(in the rows, 128 means zero)
A single turn carries every row of the set below to another of its rows. Some are shown first; where does it send the rows asked next?
kob: [150 124 144 134 130 163 138 109  99 126 113 135 135 129 116 155 154 125
 119 166 118 122 160 163 124 126 115  91 138 124]
sekig: [117 110 114 155 142 130 135  96 110 133 106 141 101 152  96 144 141 106
 124 162 107 118 183 158  92 122 153 131 130 141]
nili: [135 125 154 135 136 151 149 103 104 129 119 109 116 140 102 142 148  80
 143 167 112 102 157 135 112 119 163  89 144 137]
boz: [134 121 162 137 144 149 144 105 118 121 115 106 112 136 103 141 148  84
 139 165 108 100 158 134 113 124 165  89 141 141]
Senu: [130  95  97 146 149 134 129  99 122 125 118 137  91 136  96 141 146 106
 127 153 100 109 171 152 107 136 147 123 121 141]
pef: [149 114 136 154 142 137 147  96 110 150 107 137 112 136  88 142 134 139
 109 164 110 119 119  90  96 123 157 105 141 140]
Fus: [143 105 154 140 144 140 153 102 120 124 131  98 118 125 102 149 147  80
 130 159 111 115 153 144 118 123 170  91 135 142]
zol: [136 101 101 156 150 136 137  97 109 122 122 146 105 145 113 163 140  92
 121 155 110 122 168 150  99 129 146 136 131 135]
fede: [151 108 142 136 130 152 142 107 111 129 121 123 133 116 105 151 155 131
 112 161 116 131 162 174 130 127 123  87 128 130]
gogel: [138  95  94 149 151 137 132  98 117 120 125 141  98 137 107 155 143  97
 124 152 104 113 165 149 107 136 146 130 125 137]
Mis: [146 111 154 139 134 150 138 108 120 125 113 122 132 118 105 148 153 135
 109 162 114 130 166 175 126 128 124  90 128 134]
lis: [136 109 146 160 146 154 123 108 116 131 118 124 119 125  93 147 146 128
 132 153  99 109  78 169 112 133 139 161 133 142]
zav: [138 110 162 139 148 143 147 104 126 119 121 101 114 128 102 143 148  84
 133 160 108 107 156 139 116 127 168  90 135 144]
tevan: [152 112 134 155 139 134 152  94 107 154 112 134 115 135  86 142 134 138
 108 163 111 124 118  94  97 120 159 105 141 139]
zet: [153 107 134 158 141 130 153  94 111 153 114 132 117 132  86 145 133 137
 104 162 111 129 118  96  97 120 162 107 139 141]
tamu: [130 114 145 155 142 157 119 109 115 135 112 125 113 126  87 135 149 134
 138 155  95 100  81 167 111 133 137 156 133 143]
Mava: [142 120 162 140 136 155 135 109 119 120 104 128 132 125 112 150 151 134
 111 165 114 126 168 170 121 129 123  93 134 133]
Gogo: [137 107 131 138 141 148 125 102 109 146 104 132 127 130 101 143 142 123
 118 189 115 117  72 175  97 126 148 148 140 138]
Fel: [145 127 156 138 134 161 135 110 109 121 104 134 133 131 116 154 151 128
 116 167 116 122 166 164 120 127 118  93 138 128]
zivif: [154 115 136 133 127 158 142 107 101 130 122 129 135 122 110 155 154 126
 117 162 119 127 157 168 129 127 117  89 133 125]
zin: [125 120 145 155 134 155 123 108 105 144 109 126 115 134  80 130 148 137
 141 159  98 101  87 170 106 126 138 154 135 143]
Benez: [145 108 146 139 135 142 158 100 106 131 135 100 122 130 101 150 148  77
 133 161 116 117 152 144 116 118 168  91 139 138]
kuve: [138 102 129 137 142 147 124 101 115 145 106 129 125 125  99 141 144 124
 117 187 113 117  71 176 101 129 149 147 137 140]
Paf: [135 102 133 136 144 145 121 102 121 143 102 127 121 123  96 136 144 128
 116 187 109 115  73 177 101 131 150 145 134 142]
tokar: [128 112 140 138 141 148 120 102 116 146  93 131 122 132  97 135 142 129
 120 191 111 112  78 175  95 127 150 146 140 142]
rafo: [126 108 111 159 145 133 139  96 106 128 113 145 107 153 108 157 139  97
 122 160 111 123 177 155  91 123 150 137 133 137]
tuzeg: [153 105 139 160 146 131 151  94 119 148 113 131 116 129  88 146 133 138
 101 161 110 129 118  96  98 123 163 108 137 143]
fifal: [150 113 141 155 147 136 145  97 118 145 105 136 111 134  90 142 134 140
 106 163 108 118 119  89  97 126 158 105 140 141]
sev: [137 109 147 165 142 151 130 105 109 136 122 124 126 128  95 152 144 125
 127 153 104 119  80 174 107 126 141 165 136 141]
meb: [141 118 147 136 133 147 156 101  98 134 128 106 121 138 101 148 148  77
 139 165 116 110 154 139 114 116 165  90 143 136]
Vopo: [130 107 139 137 143 146 119 102 121 143  96 129 120 127  95 134 144 131
 117 189 109 113  77 176  98 130 151 145 136 143]
Lafaz: [152 108 142 158 148 133 147  97 123 144 108 133 113 130  90 145 133 139
 103 161 108 123 118  92  98 126 160 108 138 143]
zope: [132 113 136 138 140 149 122 102 109 146  97 134 126 134 100 140 142 125
 120 192 114 115  76 174  95 126 149 148 142 139]
Vak: [119 103 106 150 144 131 130  98 118 131 109 137  93 143  90 135 145 112
 127 158 102 111 180 157 100 129 151 125 124 144]
rovad: [125 121 147 160 129 150 129 105  97 149 111 125 122 137  82 136 147 133
 137 160 103 112  88 176 102 120 141 159 138 141]
teg: [131 115 148 165 133 148 133 104 100 145 118 125 128 134  89 147 144 127
 131 157 107 120  85 177 102 119 143 165 138 140]

pef goes to fifal
Benez goes to meb
rovad goes to zin
Now these:
gogel goes to zol
Gogo goes to zope
Mava goes to Mis

A single turn carries every row of the set below to another of its rows. Some are shown first; where does it send the rows asked next?
vav: [138 143 114  99 117 129  82 119 138 110 118 147 111 156 132 114  92 117
 119 127 143 113  88 113 157 184 132 126 128 155 177]
Zoda: [122 113 122 109 128 144  90 124 128 117 123 149 126 134 137 136 114 112
 131 138 161  93  92 154 169 163 147 166 119 125 145]
feri: [141 135 125 102 118 137  71 138 156 109 112 149 110 137 116 116  85 111
 116 142 134 103 119 131 146 175 125 134 136 154 180]
viv: [110 101 131 119 113 122 101 154 129 116 132 172 118 126 123 120 103 117
 117 116 127 104 128 125 139 137 147 114 108 153 133]
fiv: [126 124 151  97 109 121 104 124 125 124 102 129 144 155 123 123  92 115
 117 128 124 112  89 138 123 156 147 127 120 123 151]
tuk: [124 130 132 139 127 110  76 152 123 151 136 143 118 125 148 139  86 128
 152 136 164 131 120 157 152 154 137 143 112 162 156]
zavak: [127 115 160 130 110 120  98 131 120 123 141 149  97 146 138  90  81  79
 151 143 172  76  98 131 116 155 124 136 132 167 137]
Nodeb: [148 115 140 113 133 110  70 145 129 118 122 144 155 142 124 110  91 125
 128 121 126  96 123 146 132 153 138 134 115 137 155]
vego: [140 122 116 106 125 135  70 135 146  99 115 150 100 148 137 128  79 106
 102 134 141 104 104 130 156 176 113 142 137 154 163]
Rolig: [115  88 157 101  95 113 114 151 138 121 123 170 107 147 135 124 118 112
 141 134 126 103  90 123 130 158 147 124 122 140 168]
noba: [112 119 169 133 109 136 101 128 145 114 134 138 103 140 144 159  70 118
 121 142 144 118 112 147 128 157 145 151  86 146 148]
Vugot: [126 128 147 143 102 102  87 152 155 135 142 143 123 155 137 109  91  99
 146 145 149 130 110 139 148 137 136 129  93 169 153]
buki: [113 134 125 135 133 126 118 132 122 139 107 150  93 147 141 117  78 119
 133 112 163 112 107 165 140 135 137 116  89 151 168]
pupu: [127 126 152 134 108 137 120 127 103 104 132 147  90 127 138 124  94 110
 152 137 162  70 113 149 123 164 127 129 124 139 144]
Lumez: [114 112 148 113 117  97  93 150 127 132 118 124  79 144 151 125 126  95
 118 141 133  76 120 121 142 146 140 115 118 161 153]
Vife: [124 114 159 105 127  95  98 137 118 111 123 146  84 135 156 107  84 124
 130 117 152 108 137 105 164 160 142 146 110 153 132]
Kubi: [117 125 155 128 132 118  72  96 137 128 116 137  96 132 151 129 108 130
 139 105 163  99 109 139 140 159 147 161 134 133 143]
naka: [111 132 119 106 115 114  96 132 123 135 108 141 140 156 138 111 109 105
 131 141 151 114  73 142 165 142 140 139 133 141 144]
mev: [131 140 118 104 128 130  84 133 150 113 112 145 114 166 126 123  84 118
 110 138 139  95 106 120 133 181 141 122 132 157 177]
tafo: [131 129 140 143 115 106 105 144  98 119 134 156  99 138 144  88  84 110
 157 144 156  88  98 140 137 140 123 128 135 168 142]
misad: [118 115 147 130 127 123  79 114 148 127 128 147 107 127 119 104  89 108
 112 107 155 116 122 127 138 132 151 147 120 162 115]
Fini: [145 127 112 108 130 135  88 126 137 110 118 145  99 154 123 128  91 112
 112 128 152 121  97 133 164 184 132 133 146 152 164]
Pavep: [120 106 155 119 103 113  93 131 145 148 134 130 103 152 155 132  79  92
 140 137 161 135  76 132 125 165 132 150  97 155 154]
bok: [127 112 167 118 115 104 110 142 122 118 121 133  77 126 131 107 109  98
 119 136 127 110 143 126 155 163 153 127 121 151 145]
kek: [127 114 166 126 113 133 116 120  96 116 134 146  87 140 130 109  68 106
 143 140 149  88  87 127 106 160 142 135 122 152 138]
Kemu: [114 109 172 129 135 127  81 134 121 134 119 159  99 151 152 128  70 102
 134 116 147  93 118 167 128 168 140 134  93 150 188]
Riru: [119 125 131 134 115 126 104 151 128 137 134 142 113 147 148 159 104 119
 150 126 150 111 120 150 127 174 144 116  86 126 161]
varib: [122 131 164 133 129 119  87 121 130 148 110 145  95 154 135  96  67 105
 138 118 144 114  98 157 128 138 138 126  90 162 183]
Kula: [125 121 150  87 115 113  87 131 130 143 125 127  77 127 138 123 126 118
 151 131 162  83 110 109 144 147 139 126 110 155 168]
vip: [129 114 156  95 143 106 101 135 129 140 127 136  75 149 134 122  94 130
 141 125 183  96 120 107 145 154 157 141 125 157 140]
Gova: [118 100 150 126 125 116  99 150 132 140 130 171 104 140 148 109  82  87
 142 121 172 108 120 173 154 168 133 135 106 164 183]
dal: [109 107 139 116 109 129 128 129 136 125 119 162  93 140 153 116  75  92
 127 118 174 113  96 159 148 153 127 135  86 155 166]
sunor: [145  88 147 111 132 126  72 130 153 113 134 146 134 147 127 110  90 101
 120 137 152  94  97 143 145 157 143 173 116 146 143]
sekik: [120 110 150 123 120  92  85 137 136 140 116 154 106 158 158 122 127 126
 160 126 155  99  90 139 144 161 145 145 149 142 170]
zab: [129 129 140 134 129 127  89 141  86 125 142 157 107 126 137 107  85 114
 164 127 158  74 123 137 121 164 134 124 124 153 145]

dal goes to Kemu
Kubi goes to viv
Now these:
vip goes to bok
kek goes to pupu
Nodeb goes to naka
vego goes to mev
Pavep goes to noba

A single turn carries every row of the set below to another of its rows. Some are shown first; where does it send the rows asked next?
nog: [ 72 127 114 127 112 125 134 131 164  93 121 124 131]
Lud: [111 142 135 138  98 118 148 137 140 110 105 109 137]
Luvis: [ 97 134 137 148 128 113 152 144 138 113 150 116 112]
zev: [129 143 138 112 117 148 131 128 151 102 103 118 109]
Zunof: [105 130 125 144 102 157 130 110 142 105 152 102 147]
Konot: [ 89 125 140 143 130 147 114 145 166  88 146 100 123]
dem: [104 116 133 138  93 139 139 115 131  89 105 129 124]
geb: [115 131 141 132 119 154 136 155 126 108 144 134  99]
bukis: [117 124 112 120 157 150 118 138 138 106 145 113 129]
Gud: [ 97 116 164 122 133 147 127 116 151 118 126 140 131]
Fov: [116 138 154 118 107 117 140 133 147 114 133  90 114]
kapor: [100 130 105  99 126 129 131 115 127 118 122 118 136]
faz: [112 111 114 138 128 125 143 150 142  77 141 131 143]
doba: [ 93 127 103 113 132 118 139 123 136 120 143 111 142]
tomo: [100  89 114 115 115 131 117 145 133  94 120 125 120]
mib: [113 106 146 151 114 139 133 127 113  98 147 110 115]
lugom: [100 109 160 133 140 125 129 120 146 121 124 131 142]
Piti: [102 115 142 161 107 152 134 129 136  81 130 130 114]
ruf: [115 120 132 128 120 110 143 154 113 120 126 119 114]
fufas: [ 97 121 164 130 129 135 130 110 153 123 124 129 144]
Dufir: [110 142 120 141 138 141 143 140 144 102 122 148 108]
rege: [106 110 114 156 122 128 122 134 142  95 121 105 151]
vamis: [ 88 131 142 141 124 130 112 147 165  89 142 104 117]
Nen: [120 112 118 102 112 144 137 142 143  77 130 140 133]
feza: [125 124 137 100  96 145 140 125 141  90 149 110 141]
Kol: [102 126 130 119 130 156 111 140 173  86 134 105 122]
ratok: [117 109 140 128 101 128 139 112 108 107 121 107 124]
Golur: [122 127 130 117 142 150 112 130 127 112 148  92 127]
bogi: [ 98 107 160 128 142 135 125 125 147 118 127 143 130]
dola: [ 71 138 115 122 113 115 132 129 156 100 126 134 123]
Som: [109 143 108 105 130 132 125 115 125 121 127 127 130]
vafa: [112 151 144 142  96 157 140 137 155 100 123 124 120]
mina: [ 98 110 128 105  95 160 123 121 133 105 151 120 117]
Firis: [126 137 138 122 141 145 106 132 137 108 141  94 124]
doki: [ 79 129 122 111 105 126 133 127 171 100 134 103 135]
Bolo: [117 124 131 136 110 127 148 136 140  89 161 102 152]

Lud goes to ruf
Fov goes to Luvis
ratok goes to mib
Now these:
Konot goes to nog
Som goes to Firis
doki goes to doba
rege goes to tomo
Nen goes to feza
lugom goes to bogi

